A hidden rule labels the rows of this table. It goes by one to three of the table's principal directions, not those with the most spread.
array([  0, -17,  12, -51,  19,  46, -37, -12,  -9,  32,  -7,  40,  24, -43,  -3, -22, -16,  -7, -38,  11,   1,  -9,  10, -19, -13,   4,   8,  13,  19, -13,  -5, -10,  19, -16,  -6,   0, -15,  28,  10, -14,   9,  18,  46, -45,   2,   3,  22,  13]) QP
array([  9,   9, -19,  18,  -9, -33,   0,  -8, -10,   6,   4,  15,   5, -35, -14, -27,  18,  -6,  22,   2,  27,  16,  15,  -1,  -5,  10, -17, -11,  15, -18,  19, -31,   1, -14,  -3, -16,  -2,   1,   3,   3,  30,   8, -11,   1,   8,  -3, -10,   0]) Zp
array([-42, -22,  35, -20,  19,  24,   0,  -1,  11, -20,  -1,  -7, -30,  40,  19,  53,   1,   6, -15,  -4, -19,  13, -20,  16,  -5, -31,  37,  -5,   0,  21, -17,  20,  -6,  20,  16,  12, -16, -25,  10,  16, -38, -18,  31,  10, -26,  32,  14, -10]) Zp
array([ -9,  -7,  -8,  -4,  -3, -17,  -6,   8,   4,   4,   4,  12,   4, -14,   7, -17,  20,  14,  18,  -6,  -1,  -4,  -4,  -2,  -8,   1,  -6, -16,  -1, -14,   8, -21,   3,  -9,   0,  -6,   5, -12,  10,  -5,  18,   4,  -9, -14,  10, -12,  -4,   1]) Zp
array([-30,   0,  12,  17, -11, -20,  14,  -2,  13, -13, -10, -14, -20,  24,  14,  38,  28,   2,  22,   5,  -8,  23, -12,  22,   2, -23,  10, -34,   3,  11,  -5,  14, -18,   9,   8,   5, -19, -38,  -1,   9, -10,  -6,  -3,  30, -18,   8,   1,  -2]) Wv
array([  3,   5, -13, -11,  33,  18, -53, -23,  -5,   5, -11,  25,  25, -68, -10, -45, -37,   0,  10,  19,  20, -19,  16, -26, -44,  33, -20,  17,  41, -39,  13,  -4,  14, -36, -21,  -8, -11,  25, -12, -14,  48,  15,  24, -73,  36, -23,   1,  56]) Wv
array([ 13,   6,  -3,  16, -17, -15,  15,  14,  12,  34, -16, -39,  21,  20,  25,   2,  34,  -3,   4,  14,  -3, -15,   9,  -8,  -1,   5, -33, -25, -37,  14,   2, -14,  18, -27,  21,   3, -26,  14,   6, -26,  31,  12, -30,  24, -10, -47,  -6,  -7]) Wv
array([ 14,   8,  -2,  31,  -2, -15,   9,  -1,   4,  -8, -17, -18,  11,   2,  -9,   0,  -4, -15,  17,  10,  13,   0,  11,  -1,   0,  15, -21,  -2,  -2,   2,   7,   0,   0,  -9,   6,   3,  -7,   8, -11,   3,  17,   5, -15,  19,  -4,  -7, -10,  13]) Wv
array([-33,  -1,   3,  -5,  20,   2, -27, -24,  -7,   3, -18,  18,  -3, -16,  24,   4,  -3,  -2,  15,  17, -12,  13,   3,   7, -30, -12,   5, -28,  21, -17, -15,  -2,   6, -25,  11,  -4, -24, -30,   1,   1,  18, -14,  35, -38,  12,  -5,   7,  24]) Wv
array([  0,  14, -54,  37,  27, -29, -42,   1,  34, -42, -14, -70,  45, -65, -30, -62, -41,  37,  63,   6,  50,  -7,  18, -37, -34,  71, -67,  30,  41, -37,  58,  15,  20, -46, -16, -14, -21,  52, -37, -14,  86,  30, -49, -37,  45, -56, -43,  55]) Zp
array([-11,  -3,  22,  39,   3, -12,  25,   8,  -8,  -6, -31, -29, -30,  45,   5,  40,  41, -24,   1,   5,  44,  25,  31,   8, -26,  -5,  -2, -27, -40,  30,   4, -38,  19,  -1,  65, -13, -43,  25,  27,   2,  12, -10,  -6,  60, -42,  16,   0, -23]) Zp
array([ 12,  -3, -22, -23,  25,  26, -24,   4,   6, -18,  22,   2,  17, -40, -15, -40, -42,  16,  -2,  -6,  -6, -33,  -6, -34, -15,  32,  -4,  46,  22, -19,   7,  18,  10,  -7, -33,   4,  23,  25, -14,  -3,  13,   4,  -1, -60,  32, -22,  -9,  33]) Wv
array([ 54, -18,  13, -49,   7,  43,  30,  19, -23,  22,   1,  72,  -1, -21, -32,  -8,  31, -34, -67,  -9,   6, -15,  24, -37,  17,   5,  46,  11, -26,  19, -16, -43,  23,  37,  -4, -10,  24,  47,  50, -11, -45,  16,  20,  34, -37,  41,  36, -34]) Wv
array([-29, -16,  19,  -9,  17,   4,  -1, -12,  -3, -20,  -5,  30, -24,   2,  40,  35,  15, -15,  13,   9, -39,  18,  -3,   5,  -9, -24,  35, -32,  18,   2, -25,  -3,  13, -14,  20,  11, -20, -52,  15,  15,  -9, -25,  40, -24, -23,   9,  10,  21]) Wv
array([ 41,   4,   9,  -8,   4,  15,  11,  19,  -3,  28, -14,  -3,  16,   6, -16, -12,   9,  -6, -32,   5,  18, -37,  14, -19,  -5,  19, -17,  17, -36,  15,   8, -15,   7,  16, -17,  -6,  18,  49,  10, -27, -10,  17, -25,  34,  -6,  -5,  13, -11]) Wv
array([-17, -27,   0, -55,   2,  29,  -1,  10,  15,  -4,  27,  45,   0, -28, -27,  -6,  11,  10, -22, -19, -13,   4, -25, -12,  14, -13,  45,   8,  22,  -7,  -8,   5, -13,  28, -28,   5,  15,  -9,  18,  13, -29,  13,  24, -13,  -6,  32,  19, -15]) QP
array([-29,  11,  -2,  50, -12, -57,  22,   6,   3, -69,  26, -27, -71,  53,   6,  36,   2,  37,  48, -38,   9,  26, -26,  38,  10, -20,  18,  -2,   1,   1,  19,   9, -33,  44,  10,  -9,  33, -46,  -5,  28, -40, -39, -35,  33,   4,  32, -24, -22]) QP
array([ 18,  -7,   5,   5, -10, -17,  31,  21, -11,   8,   6,  15, -20,   9,  -5,   1,  56,  -8,  -7, -10,  25,  -4,  14,  -8,  -5,   3,   8, -18, -38,  11,   3, -52,  14,  14,  30, -13,   2,  19,  37,  -6,   4,   5, -18,  37, -21,   5,   1, -30]) Wv
array([-26,   5,  23, -25,  -7,   1, -42, -40,   0,  54,   6, -10,  18, -25,  31,   5, -10,   9,  -1,  48, -24, -14, -31,  36,  -6, -17, -30,  -6,  35, -25, -12,  28, -27, -34, -24,  28, -29, -37, -38,  -4,  29,  14,  25, -46,  18, -36,   0,  41]) GC
array([-17, -28,  23, -49,  17,  65,  19,   5, -26, -22,  -1,  76, -35,   5, -23,  35,  17, -43, -56, -13,  -4,  44,  21,  -6,   2, -29,  89,  -2,  -1,  32, -36,  -7,  11,  39,  21, -10,  -9,   1,  43,  26, -60, -13,  70,  13, -51,  85,  42, -31]) Wv
array([ 19,  -8,  18, -17,  -9,  24,   3,   6, -14,  45, -36,  19,  21,  17,  23,   8,  16, -25, -34,  13, -16,  -4,  24,  -2,  12,  -9,   0, -23, -37,  16, -19, -27,  27, -18,  32,   2, -16,  18,  22, -25,  -4,   5,  19,  15, -26,  -3,  23, -17]) Zp
array([-21,  -8,  -7,  12,  40,   9,  -7,  -1,   4, -63,  15, -13, -35, -13, -27,   6, -21,   3,  16, -11,  40,  18,   8, -14, -38,  20,  20,  34,  24,  -4,  18,   1,   9,   6,  10, -12, -10,  24,   4,  26,   5, -18,   8, -13,  -4,  29, -12,  13]) Wv
array([-25,  -6,  22,   9,  26,  -6,  -2, -28, -24, -31, -13,  29, -53, -21, -22,  31,  16, -21,   9,  15,  43,  32,   8,  16, -35,  -7,  31,  -9,  30, -12,  -6, -29, -10,  17,  27,  -8, -21,  -4,  14,  31,  -8, -20,  34,  14, -22,  52,   8,  16]) Wv
array([ 29, -10,  46, -12,   2,  17,  14,  12,  17,  23, -10,  -3,   1,  48,  42,  40,   3,   1, -29,   1, -44, -54, -19, -11,  19, -12,   8,  -6, -33,  23, -17,   8,   7,  17,  -2,  28,  12,  -4,  12, -28, -42,   3,  -1,  24, -22, -16,  18,   1]) Zp
array([-28,   3, -11, -12,  -6,  -2, -21, -12,  16, -10,  51, -19,   2,   7,  -3, -11, -47,  37,   6, -23, -19,   1, -43,  21,  18, -13,   2,  30,  28, -19,   3,  47, -33,   7, -28,  11,  19, -32, -31,  22,  -5,  -2,   6, -44,  42,  -1, -18,  -9]) Wv
array([ 63,   6,  27,  -8, -15,  24,  19, -12, -28,  65, -27,  23,  40, -13,  -5,  -3,   2, -59, -49,  42, -12, -29,  20,  -7,  24,   5, -25,   5, -13,  18, -24, -13,   5,  -7, -15,  21,   4,  26, -10, -11,  -4,  18,  11,  27, -25, -11,  19,  16]) Wv
array([ -8,   6, -50,  18,   7, -32,   1,  13,  22, -26,   2, -24,   9, -19, -21, -33,   5,  26,  46, -14,  19,   9,  -1, -13, -14,  23, -14,  -2,   0, -24,  22, -14,   5, -16,  -3, -20,   9,   7,   5,   0,  27,  -7, -39,   1,  25, -11, -19, -12]) Wv
array([ 17,  11,   6,   7,  18,   4, -20, -27, -34, -10,  -7,   7, -14, -35, -46, -19, -41,  -7, -12,  12,  53,  -4,  11,   9, -15,  25, -13,  44,  28, -22,  11, -12, -15,  19,  -4,  -6,  17,  42, -20,  16,   1,  -1,   9,  -4,  17,  27,  -6,  23]) Zp
array([-20, -12,  21,  -7, -55,  -8,  54,  13, -15,  34,  -5,  26, -18,  66,  29,  50,  74, -29, -24,  -9, -39,  49,  -1,  41,  51, -65,  40, -69, -49,  42, -43, -18,  -8,  18,  50,   4, -17, -56,  34,  13, -38,  -9,  19,  64, -51,  31,  21, -71]) Wv
array([-16, -16,   7, -50, -26,  30,   9,   0, -13,  29,   1,  46,  11,   0,  22,  12,  25, -17, -32,   4, -58,  24,  -5,  11,  38, -39,  37, -32,   1,  16, -40,  10,   2,   1,   4,  12,  -7, -42,  12,   5, -26,   1,  42, -13, -22,  10,  25, -17]) Wv
array([ 34,  -3,   3, -17,  -2,  -3, -10,  -5, -26,  22,  -7,  53,  -3, -68, -16, -31,  26, -11,  -5,  19,  22, -29,  11, -23, -15,  23,  -7,   2,  18, -28,   6, -50,   8,   1, -11,   0,  14,  29,  12, -15,  18,  15,   0, -19,   0, -14,   7,  40]) QP
array([ 23,  -2,   7, -13,   4,  -5, -20,  -7,  14,  25,   5, -12,  31, -43, -10, -29, -10,  17,   0,  17,   5, -51, -20, -21,  -3,  26, -39,  19,  23, -24,  13,   1,  -8,  -4, -33,  20,   9,  22, -21, -15,  29,  32, -18, -21,  23, -43, -10,  43]) Zp
array([  0,   4,   8,  49,   7, -31,  11,   8,  12, -41,  -9, -43, -40,  20,  -2,  27,  15,  11,  34,  -4,  45,  -6,   3,  -5, -26,  20,  -9,   1, -10,  -1,  26, -19,   4,   7,  35,  -2, -16,  27,   6,  -2,  13,  -7, -34,  34, -15,  -5, -20,  14]) Zp
array([-53,  13, -17,  17,  30, -14, -42, -37,   9, -30,   0, -19,  -3, -38,  -6,  -9, -37,  20,  47,  17,   9,  18, -17,  11, -44,   3, -16,   1,  66, -33,   7,  41, -25, -18, -30,  -3, -17, -36, -39,  22,  33, -13,  15, -54,  44, -10, -15,  53]) Zp
array([-13,   4,   3,   1,  10,   7, -18, -11, -12,  -3,   6,  -4,  -7, -14,   1,  -6, -10,  -1,  -3,   7,  16,   9,  11,   1, -22,   3,  -8,  10,  17,   0,   8,   6,   4,  -8,  -1,  -6, -16,   7, -10,   3,  19,   1,  13, -26,   7,  -5,  -4,  17]) Wv
array([-14,  -3,  18,  15,   5, -17,  -6, -10,  10,  13, -26, -32,  -5,  -3,   4,  20,  24,   0,  15,  27,  29,  -2,  -3,   8, -24,   4, -24, -16,   2,  -6,   8, -19,  -2, -15,  22,   8, -37,  13,  -1,  -4,  27,   4,  -9,  24, -16, -13,  -4,  18]) QP
array([ 24,   2,   7, -37, -11,  37, -14,  -1, -32,  63, -21,  38,  29,   0,  16, -23,  -7, -14, -50,  11, -23, -19,  19,   2,  10,  -8,  -6,  -4, -30,   5, -24, -15,  15, -11,   2,  -3,  12,  16,   8, -29,  -7,   6,  24, -21,   8, -10,  25, -13]) Wv
array([  5,   3,  -3,   4, -21, -12,   2,  -1,  -6,  -2,  23,  -8,   3,  -3,  -6, -11, -10,   8,  -3, -12,   2,   9,  -4,   9,  27,  -1, -10,  13,  13,   1,  11,  10,  -9,   8,  -5,   3,   7,  -2, -15,  10,   4,  13,  -7,  -4,   6,  -4, -15,  -5]) Zp
array([-17,   8,   5,  27, -34, -34,  16,  -1,  -4,  30, -31,  -3,  -5,  41,  50,  28,  45,  -9,  27,  14, -28,  16,   1,  31,   7, -32,  -9, -69, -34,   5, -22, -20,   0, -25,  42,   4, -22, -49,  10, -12,  11, -17,  -6,  22, -12, -22,   3, -12]) Zp
array([-33,  -2,   4,  18, -30, -14,  31,   6,   1,  -3,  11,  -9, -21,  86,  41,  43,  17,  -3,  -2, -35, -34,  50,  -3,  34,  36, -52,  34, -46, -40,  30, -25,   5,   3,   3,  59,  -6, -18, -53,  22,  15, -26, -24,  19,  28, -16,  23,   0, -72]) Wv
array([-63, -15,   4,   4,  -6,  -7,  22,  14,  21, -58,  16,  10, -50,  65,  39,  60,  23,  17,  27, -39, -49,  50, -22,  24,  14, -52,  69, -46,  -8,  22, -22,  29,  -8,  22,  29,  -2,  -8, -83,  24,  24, -49, -35,  23,   8, -21,  39,   7, -37]) Wv
array([-31,  -2, -16,  15,  31,  -7,   1,  -1,  10, -67,  21, -16, -40,  -2, -23,  11, -11,  14,  27, -18,  28,  27,  -4,  -3, -29,   8,  27,  20,  22,  -4,  13,  11,  -4,  15,   4, -15,  -3,  -1,   3,  29,  -5, -22,   0,  -3,   3,  31, -14,  -1]) Wv
array([ 26,   6,  39,  14, -38,   4,  36,   5, -12,  23,  11, -43,  -8, 109,  18,  47, -31,  -5, -53, -23, -21,  -2, -14,  47,  74, -33,   0,  20, -58,  45, -18,  24, -18,  37,  37,  21,  20,   1, -12,   8, -61,  -7,  -4,  66, -20,  26,  -3, -70]) Zp
array([ 13,  12,  -9, -18, -48,   5,  12,  10, -11,  60,  17,   8,  33,  38,  40, -13,   4,   0, -28,  -8, -63,  -6,  -7,  19,  48, -33, -10, -20, -37,  20, -25,  21,  -3, -11, -14,   5,  20, -38,  -7, -19, -12,   3,  -2, -13,  16, -31,   7, -39]) Wv
array([ 32,  29,  -8,  28, -33, -26,   6,  -7,  -3,  53, -25, -34,  41,  30,  13, -10, -11,  -5,  -2,  16,  -9,  -6,   8,  27,  35,  -2, -51, -13, -32,   4,   1,   7,  -9, -20,  -2,   1,   4,   0, -23, -23,   9,  12, -30,  37,  14, -27,  -5, -24]) Wv
array([ 42,   0,   3, -18,   3,  11,  -9,  -1, -12,  46,  -7,  20,  35, -29, -29, -42,  -4,  -6, -36,   0,  31, -32,  15, -23,   0,  23, -23,  14, -12, -11,   9, -34,  10,   4,  -7,  -9,  11,  54,  11, -22,  17,  33,  -1,   4,  16,  -7,   8, -11]) Zp
array([  4,   3, -18,   5, -10, -22,  34,  20,   9, -29,  44,  -8, -41,  18, -20,   7,  27,  23,   5, -33,  15,   2, -19,  -5,   9,  -2,  28,  12, -18,   4,   8,  -7, -13,  39,  -1, -11,  26,   3,  19,  10, -27, -10, -32,  30,   0,  16, -11, -40]) GC
array([-43, -14,   2,  -7,  16,  -7,  -7,  -2,  13, -38,  17,  28, -26,  -8,  -3,  11,  10,  14,  27, -16,  -4,  19, -19,   7, -18, -15,  34, -16,  27, -13,  -1,   5, -16,  14,  -8,  -5,   3, -44,  10,  23,  -8, -10,  19, -20,   6,  28,   2,   5]) Wv
array([  2,  -5, -18, -13,  49,  31, -28,   0,  19, -36,  40, -25,  -5, -34, -33, -28, -51,  23,  -8, -18,  40, -28,  -6, -48, -45,  40,   3,  69,  27, -17,  26,  14,  16,  -1, -20,  -7,   0,  62,  -4,   3,  20,   2,   2, -52,  31,  -7, -14,  20]) Zp
array([ 41,  16,  -2,  20, -31, -12,  21,  10,  -8,  29,   0, -34,  21,  40,  -9, -10, -14,  -1, -24, -10,   9, -11,   7,  13,  41,   6, -31,  17, -41,  17,   6,   0,  -5,  11,  10,   0,  19,  30, -11, -11,  -8,  13, -32,  44,   4,  -7, -10, -40]) Wv
array([ 13,  -3, -16,   8, -15,  -6,  26,  21,   5, -22,  -8,  16,   3,   1,  -1,  -1,  19,  -9,  17,  -9, -24,   1,   4, -14,  20,   4,  14, -17,  -9,   8,  -9,  -1,   6,   6,   1,   4,  17, -15,   7,   2, -10,  -4, -16,  11, -13,  -3,  -1,   5]) Wv
array([-14, -20,  12, -48,  25,  41,  -8,  -4,   5,  10,  23,  35,  -1, -14, -21,  -3,  -7,   0, -37, -10,  -4, -12, -20, -16, -14, -12,  34,  17,  12,  -2, -17,   3,  -8,  22, -22,   2,  10,   3,  16,  12, -23,   1,  37, -22,   7,  28,  21, -12]) Zp
array([-62, -18,  -8,  -8,  49,   7, -31,  -6,  34, -76,  20, -28, -32, -42, -28,   8, -17,  35,  41,  -2,  29,  10, -28, -15, -55,  17,  17,  30,  64, -21,  23,  33, -14,   9, -25,   2, -19,  -1, -15,  30,  15,  -9,   5, -40,  10,  12, -16,  51]) Zp
array([-30,  -8,  -5, -22,  13,  31, -23,   6,  14, -14, -10,   5,  16,  -7,  22,   1, -12,   6,   9,   7, -35,   6,   2,  -6, -13,  -2,  12,  -9,  11,   4, -10,  36,  11, -22, -10,   4, -17, -22,  -8,  -6,   9,   1,  21, -45,   3, -13,   8,  27]) Wv
array([ 26,  17, -28,  46,  36, -28,   3,   9,   6, -66,  17, -43, -28,  -7, -39, -21, -33,  25,  28, -26,  63, -15,  14, -29, -31,  51, -15,  52,   3, -12,  46, -10,  10,  20,  -4, -26,  27,  57,  -2,   3,   8, -11, -49,  14,  24,   5, -30,   4]) Wv
array([-38, -25,   9, -40,  -1,  21, -19,   4,  -4,   7, -19,  50,   4, -30,  17,   1,  34,  -5,   5,  14, -25,  18,   3,   5, -11, -17,  23, -37,  14,  -6, -17, -11,   8, -17,   7,   4, -20, -32,  15,  -1,  11,   5,  35, -35, -17,   4,  19,  22]) Zp
Here are more rows. What is the label of each one?
array([ -1,  -5, -20,  -1, -10, -15,   1,   9,   1,   0,  -1,  10,   1, -24, -41, -28,  19,  11,   9, -15,  44,  13,   3,  -3,  -1,  13,  -2,   1,  -3, -20,  18, -37,  -5,   9,  11, -16,   6,  29,  16,   3,  14,  12, -17,  17,   5,  17,  -4, -22]) QP
array([ 22,  -2,   4, -23, -16,  -5, -13,  -6,   9,  45,  -6,  10,  37, -46,  -1, -24,  15,   4,  -3,  26, -11, -33, -14, -10,  13,  11, -29,  -6,  18, -21,   2,  -5,  -8, -13, -31,  19,   0,   5, -13, -20,  23,  34, -10, -11,   7, -38,   3,  32]) Zp
array([  3,  -9, -21, -32,  -4,  12,   0,  11, -10,   0,   9,  48,   5, -64, -31, -35,  34,  -5,  -1,   5,   8,   0,   7, -24, -12,  13,  14,  -1,  20, -12,  -1, -15,   1,   8, -27,  -9,  10,   9,  11,   1,  14,  17,   1, -24,   1,  -2,   8,  21]) Wv
array([ -1,  -3,   1, -19,  -5, -24, -11,  -8,   1,  19,  30,  19,  -1, -20,  10, -19,   7,  27,  11,  -1, -18, -30, -36,  12,   5,  -6,  -8,  -1,  12, -31,  -1, -12, -21,   3, -26,  11,  32, -32,  -5,   2,   3,   1,  -8, -28,  29, -18,  -7,   8]) Wv
array([ -3,   7, -10,  30,   4, -25,  29,  20,  13, -60,  34, -30, -59,  57,  -5,  28,  -7,  33,  15, -49,  14,   4, -19,   4,   6,  -4,  31,  22, -24,  10,  15,   5, -10,  46,  13, -13,  34,  -1,  15,  12, -49, -33, -33,  37,   2,  31, -15, -45]) Zp
array([-46,  12, -18,  24, -16, -19, -10,   0,   2,   1, -19, -26,  10,  28,  20,   1,   2,   8,  32,   2,  -8,  43,   8,  36,  -6, -20, -19, -33,  -9,   6,   1,  18,  -8, -27,  13, -15, -21, -39, -15,   4,  22, -13,  -5,  -3,  12,  -5,  -7, -15]) Zp
array([ 24,   4,   9,   6,  -4,   4,   7,  -5, -19,  16,  -9,  12,  -1,   6,  -7,  -1,   2, -19, -24,  -1,  21,   1,  22,  -3,   5,   4,   1,  -3, -17,   5,  -4, -24,  12,   4,  28,  -7,  -8,  28,  13,  -7,   2,  10,  11,  17,  -7,   8,   5, -16]) Wv
array([-109,  -26,  -10,   -9,   10,   20,    1,   16,   56,  -74,   31,  -21,  -39,   89,   46,   65,  -21,   43,   30,  -63,  -70,   59,  -50,   19,    7,  -66,   82,  -31,    4,   20,  -27,   71,  -11,   10,   25,    4,  -18,  -94,   15,   34,  -54,  -53,   40,  -30,    1,   40,    5,  -49]) QP
array([-53,  23, -10,  58, -36, -64,   3, -14, -10, -41,   9, -56, -48,  27,   5,  25,   8,  27,  62,   4,  20,  49, -19,  67,   2, -18, -22, -14,  20,  -6,  14,  26, -46,   8,  19,   0,  -9, -52, -42,  34,  15, -24, -33,  15,  11,  -1, -38,  10]) Wv
array([ 32,  20, -47,  30,  14, -45, -27,  -6,  -1,  -8,  14, -28,  23, -80, -45, -79, -18,  23,  43,   7,  69, -27,  13, -28, -35,  66, -67,  41,  31, -50,  55, -34,   6, -28, -27, -19,  15,  58, -22,  -8,  77,  21, -54, -31,  50, -45, -40,  39]) Wv
array([ 15,  -5,  -9,   6, -36, -22,  39,  31,  32, -10,  13, -11,  -8,  46,  22,  24,  30,  23,   7, -39, -37,  -6, -23, -13,  51, -17,  27, -28, -33,  13,  -4,   3,   4,  23,  17,   9,  14, -17,  25, -17, -37,   3, -30,  41, -15, -11,  -1, -42]) QP
array([ 46,   0,  20, -12,  44,  36, -21, -13, -35,   6, -16,  18,   0, -52, -58, -28, -29, -27, -45,  24,  79, -26,  40, -23, -41,  50, -16,  63,   8,  -8,  22, -36,  14,  12,  -7, -14,   4,  98,   2,  -4,  10,  19,  12,   6,  -7,  30,  10,  24]) Wv
array([ 65,  10,  18,  15, -31,  -5,  53,  11,  -7,  59, -50,  12,  28,  33,  -3,  24,  48, -53, -39,  18,  -1,  -1,  32,  -4,  43,  -9,  -6, -37, -57,  37, -15, -34,  12,   9,  16,  -2,  -7,  27,  28, -29, -30,  19, -17, 107, -53,  12,  29, -47]) Zp
array([-19, -10,  15, -16,  -4,  17,   7,  -1,  -4,  17,  -7,  10, -10,  40,  31,  29,  11,  -5, -21,  -7, -30,  10,  -5,  11,   8, -32,  28, -28, -25,  14, -31,  -2,   8,   0,  36,   5, -15, -23,  21,  -2, -20, -15,  30,   1, -11,   8,  15, -29]) Wv
array([ 20, -12, -18, -31,  13,  37,  11,  24,  -1,  -7, -10,  46,  20, -35, -46, -28,  15, -20, -26, -11,  15,   6,  28, -40,  -4,  18,  28,   7,  -5,  12,   0, -12,  16,  19, -20, -21,  12,  38,  27,  -5, -12,  20,   7,  11, -13,  30,  23, -13]) Wv
array([-31,   6, -10,  12,  12, -12, -38, -14, -10, -34,   7,  -7, -18, -31, -12, -19, -27,  22,  33,   2,  31,  14,   2,  17, -30,  16, -14,  20,  38, -26,  25,  10, -12,  -7,  -7, -10,  -2,  -2, -25,  13,  29,  -4,   1, -45,  26,   1, -19,  37]) Zp
array([-23, -18,  -3, -21,  26,  17,   0,  16,  18, -52,  42,   3, -43,  12,   1,  14, -12,  33,   1, -37, -10, -12, -29, -19, -15,  -3,  46,  28,   6,  -3,   1,  11,   2,  28,  -5,   1,  23,  -5,  18,  13, -34, -25,   5, -28,   6,  18,  -2,  -7]) Zp
array([-32,   0,   0,   7,  -3, -13,  -5, -16,   7, -12,  18, -17, -11,   9,  24,  18,  -8,   8,  19,   0, -24,  19, -20,  16,   4, -21,   5, -10,  25,  -3,  -8,  24,  -9, -12,   3,  12, -15, -43, -15,  19,   5, -16,  14, -23,   6,  -9, -12,   9]) Zp
array([ 38,   4,  21,  11, -21,   0,  12,  -4,  -3,  53, -34, -10,  43,  25,  17,   5,  -1, -30, -24,  18, -14, -13,  16,   4,  33,  -3, -30, -19, -30,  16, -11, -11,  12, -19,  20,  14, -14,  13,  -3, -20,   7,  20,   1,  34, -16, -18,   7, -12]) Zp
array([ 88,  37,  17,  84, -40, -63,  35,   0,  -5,  43, -40, -75,  21,  20, -31,  -1,  10, -20,   6,  29,  74, -37,  21,  10,  25,  41, -95,  16, -37,   9,  43, -35, -15,   8,   7,   8,   4,  78, -29, -27,  24,  33, -88, 114, -17, -32, -25,   2]) QP
array([ 20,  -5, -16, -17,  -2,  12, -10,   3, -19,  26, -32,  55,  28, -48,   1, -33,  20, -26,  -3,  15,  -2,   6,  36, -21,  -6,  12,  -1, -23,   0, -12,  -3, -41,  32, -32,   5, -14,  -6,  15,  22, -21,  21,   8,  16, -20,  -9,  -6,  18,  12]) QP
array([ 31, -13,   8,  -9, -16,   4,  42,  28,   5,   6,   4,  21,  -2,  24, -10,  11,  39, -15, -28, -23,  -1,  -2,   9, -18,  32,  -5,  28, -14, -39,  25,  -6, -28,  14,  27,  21,  -3,   8,  19,  39,  -7, -28,  15,  -8,  53, -34,  20,  13, -46]) Zp
array([ -2,  10, -32,   6,  21, -12, -23,  -8,   2, -27,  27,   7,  -3, -47, -44, -44, -26,  20,  20, -16,  46,   3,   0, -12, -27,  27,  -6,  34,  33, -33,  31,  -3, -11,   5, -31, -24,  18,  22,  -8,  10,  21,   6, -10, -29,  39,  12, -14,   6]) Wv
array([ 59,  -7,  10, -36,  -3,  36,   9,  16, -11,  56, -35,  44,  36,  -2,   5, -14,  14, -25, -53,   6, -16, -35,  26, -30,  21,   9,   8,  -9, -46,   9, -18, -37,  34,  -3,  11,   0,  10,  45,  35, -44, -20,  20,  10,  22, -20,  -3,  34, -23]) Zp
array([ 45,  29, -14,  48,   7, -31, -18, -10,   9,  -8,  11, -75,  29, -11, -18, -37, -66,  21,  20,   6,  35, -40,   1,  -7,   2,  51, -76,  61,  14, -17,  45,  22,  -6, -14, -29,   6,  19,  47, -53,  -8,  38,  18, -54,  -5,  41, -45, -42,  32]) Wv
array([  2,  -7, -15,  -2, -14,  -7,  25,  17,  -1, -31,  18,   9, -23,  -9, -38,  -3,  18,   6,  -1, -27,  22,  20,  -3,  -9,  18,   2,  25,  11,   6,   5,  10,  -9,  -9,  38,  -1,  -9,  18,  14,  13,  18, -23,   1, -15,  28, -13,  30,  -4, -22]) QP
array([ 27,  -3,  -3, -13,  -9,   6,   0,  13,  13,  25,  -2,   0,  36,  -8,   2, -21,   2,   2, -13,  -1, -11, -24,   3, -19,  18,  13, -16,   0, -13,   1,   4,  -2,  11,  -9, -10,   6,   4,  18,   2, -22,  12,  28, -12,   0,   3, -25,   2,  -2]) Zp
array([-18,  -3,  -4, -24,   1,  27, -17,  10, -11, -18,  24,   6, -11,   9,  16,  -8, -30,  21, -12, -17, -30,  -2,  -8,   5,   2,  -8,  14,  26,   5,   8,  -4,  32,   0,   8, -18,   0,  24, -15, -13,   3, -20, -15,  10, -50,  17,  -1,  -1,   6]) Zp
